The rows of R fall into a few groups, which share some directions, and each row is roughly a mix of its group's hidden directions.
R:
[[ 36  32 -10   0  -6 -23 -42   4 -10  33]
 [  6 -17 -21 -39  39  -7  30 -19 -29   2]
 [ 13   1 -38  20  -7   9   0  23 -14 -55]
 [  1 -27  17  21 -13   8  30 -53   6  21]
 [ 33 -28  27 -18  50  20   8   3   3  -7]
 [ -5  11  16  44 -48   9 -15  11  25  15]
 [ 13  12  13  12 -51  -1   4 -37   4  36]
 [  8  -2  12  57 -42  10 -11 -18  -9  11]
 [ -7 -34   2  55  -9  17  35   6  -3  -7]
 [ -4 -25  -6 -19  37  12 -31  39 -13 -28]
 [ 12 -32  28  17  29  26   3  18  15  39]
 [-17  21  -4  12 -45 -13  15 -43  10  28]
 [ -1 -34  -1 -22  29  16  -3 -37 -11 -41]
 [-22 -43 -17  -3  35   5  17 -22 -28 -22]
 [  4 -10  18  -9 -64  19   7   4  30   1]
 [  5  44  -3   5 -50 -12 -13  22  23  12]
 [ 19  17  -9 -58  34 -18  -2  -3 -17  -3]
 [ -4  27 -32 -40  24 -21  33   2 -20  -2]
 [  6  56  20  15  16 -13   0  -5  -4  40]
 [  8   8  19  52 -45   6  -5  -7   1  24]
 [-37   7 -34 -17 -11 -12  31   8   6 -41]
 [-10  17  13  27 -55   8  11  -5  23  30]
 [  9  44  24  -6  -2  13 -26 -32  26  27]
 [  6  28   5 -55   5 -19 -24 -21   9  25]
 [ -5  14 -19 -59  30 -17 -13  -2 -18 -14]
 [ 11 -35  -2  -8  58   5  -4 -13 -29  -8]
 [  7 -12  28 -27  40 -19  20 -13  -5  41]
 [ -9 -37  -1  39   2  30  25 -22   0 -31]
 [ -8 -33   5  54   9  13  35   5 -16  -6]
 [ -3  -8   9 -29  66 -10  -3  14  -2 -16]
 [  6  35  14 -50  13   1 -30  21  13 -19]
 [  4  20   8 -64   5  -2  27   1  18 -17]
 [  1  29 -21 -55  25 -25  13  -2 -12  -8]
 [-16   6  43 -19 -21  18  15 -38  18  25]
 [  0  42  -1  10 -15   4  -4  48  30 -25]
 [ 13 -24  24 -24  55   0 -24  13  11 -11]
 [ -6  22 -16 -60 -14 -13  19   7  10 -25]
 [ 11 -35  31   7  -2  22  16 -33  16  39]
 [ 11  28  11  25 -49   0 -10   9  20  36]
 [  4  22   0  40 -41  -7 -26   2   1  38]
 [ 16   6 -15  23 -35 -13 -37  -4 -23  40]
 [-17 -27 -22 -22  33   4  33 -17  -5 -38]
 [ -4 -47  18  10  36  26  -5  -9  13 -33]
 [-12 -30   5  39 -36  19 -15  19  19 -27]
 [  2   0   4   5  37  41  11 -41  17 -28]
 [-19  16   1 -19 -18   6  33 -42   8  42]
 [-41   1  -3 -46   6   7  12 -13  -1 -41]
 [  5  16  22 -33 -30 -14 -24 -38  16  26]
 [ -1  28  12  27 -51  -3 -23   0  13  32]
 [  0  12   0 -56  24   3 -14 -17  31 -27]
 [  3  22   1 -49  49  -4  -4  11   9  21]
 [ 13 -37   8   2  20  21   7  31  19 -46]
 [ 14 -40  28 -11  42  14 -26  16  19  -1]
 [ -9  16 -15  56 -44  -1  14   5  -4  -6]
 [-18 -31  -8  43 -10  25  19  -4  21 -34]
 [ 12  38 -34 -41 -16   7 -22  -4  11 -25]
 [ 29  25  17 -14  -7 -11 -49   0   3  37]
 [ -1   0   6  27 -59  12  -8  23  30  -4]
 [ -3 -57  22 -11   9  30   2 -11  25  18]
 [  0  36 -10 -59  -2 -14  -2 -19   7  18]
 [-14  41 -40  21 -28 -29   1  19  -2   6]
 [ 11  16  31  51 -12  12  -6   6  22  34]
 [ -4  55 -10 -41   0 -19  -1  23  -5 -15]
 [ 25 -16  -3  22   7  20 -57   6   5 -28]
 [  2 -10  31  51 -29  15   2  22   5  26]
 [  7 -18 -19 -26  11  16  49 -41  -3  -4]
 [ 21 -10  27  29 -21 -28   8   5 -18  46]
 [ 28  18  -4  14 -13 -20 -40   7 -17  46]
 [ -1  37   1 -39  -9   0   0 -12  16  51]
 [-10  35  -8  28 -44  -6  23   5  19  30]
 [-21  27 -18 -45   9 -17  40 -20  -5   1]
 [  2  14  20 -50   8   0 -13 -39  23  25]
 [ 10 -19  -6  -9 -27 -12  44 -12 -15  47]
 [  2   5  10  57 -39   7  18   4  20  14]
 [ 18  48  -7 -29  -7 -23 -35   2  10  23]
 [-12  23 -33   7  12 -27  22  28 -34 -28]
 [ -2  18 -32 -23 -54 -17   8 -22 -10 -15]
 [-13   9 -11  40 -35  -2  42 -21 -20  13]
 [ -1 -16 -17 -35  42 -13  31 -10 -32 -13]
 [ -1  44   4   8 -49 -17 -11 -12  -1  31]
 [  2 -45  23 -15  45  14   0  17  14  19]
 [-11 -27 -10  30  13  12  40  24 -21 -34]
 [ -6  -9  -7 -35  45   0  23  32 -10 -29]
 [ -1 -26  -2  61 -18   9  31  -4  -8   7]
 [-18  24   5  25 -46  -7 -20 -21  -2  37]
 [-13  18  -3 -59 -22 -18 -11 -22  12  20]
 [  2   4 -17  45 -29  -7  -3 -10 -18  48]
 [ -2  24  17 -20 -41 -13 -39 -13  18  26]
 [-12  -8  25  46 -38  23   6   0  28  11]
 [ 20 -47 -16  -4  34  21  21  20  -5 -23]
 [  0  42   6 -39   4 -20 -10  39  -2  23]
 [ -8 -10  30 -13  28  34  -6 -38  33  14]
 [ 16   3 -29 -44  34 -17   8  19 -13 -29]
 [-10  16 -14 -11   1  14   0  -4  20 -68]
 [  0   0  18  30 -42  11 -26 -32  24  23]
 [-19  -2  20  48 -42  15  -6 -10  16  21]
 [  3  31 -15 -57   3 -21  -2  16   6 -28]
 [ -7  29 -25 -49  17 -17  16 -15  -2 -30]
 [ -4 -32  -7 -29  49   5  15 -11 -18 -29]
 [  0   2  16  26  45  27  32 -34   2   0]
 [-14   2 -23 -17  19  10  12   4  10 -65]
 [ -5   4   9 -27  -9 -15 -45  -4 -16  49]
 [ 21  20   2 -45  18  -5 -50 -10  10  -7]
 [-22  -6 -13  46 -26   9  42   1  -4 -23]]
One row of each group comes first, with its name. Which group is each row after those in?
[ -5  23   4  28  33 -10   7 -26 -20  47] => <92>
[ -9  43  15 -44  -6 -21  25   4   8  26] => <93>
[ -1   8  -2 -54 -11   7  -9 -47  22  -3] => <18>

[ 15 -16 -10 -62  27  -8 -16   8   7 -19] => <18>
[  4  -6  12  12 -22  21  33  32  45 -25] => <92>
[ -1  14 -25   7 -30 -28  44 -16 -34   3] => <18>
[-12  49   0  -1 -41 -13  13  -7  15  32] => <92>
[-17 -31 -10 -26  44   3  20 -20 -21 -27] => <92>
[ -2  -2 -31 -41  35 -20  -6   5 -25 -33] => <92>
[  1 -42  -5  52 -23  20  12  -3  -4  17] => <92>
[ 21  -4  37  25  14  30 -40  -9  28   1] => <18>
[ 13  10  -8 -29   5  -9 -67  -7  -7  10] => <93>
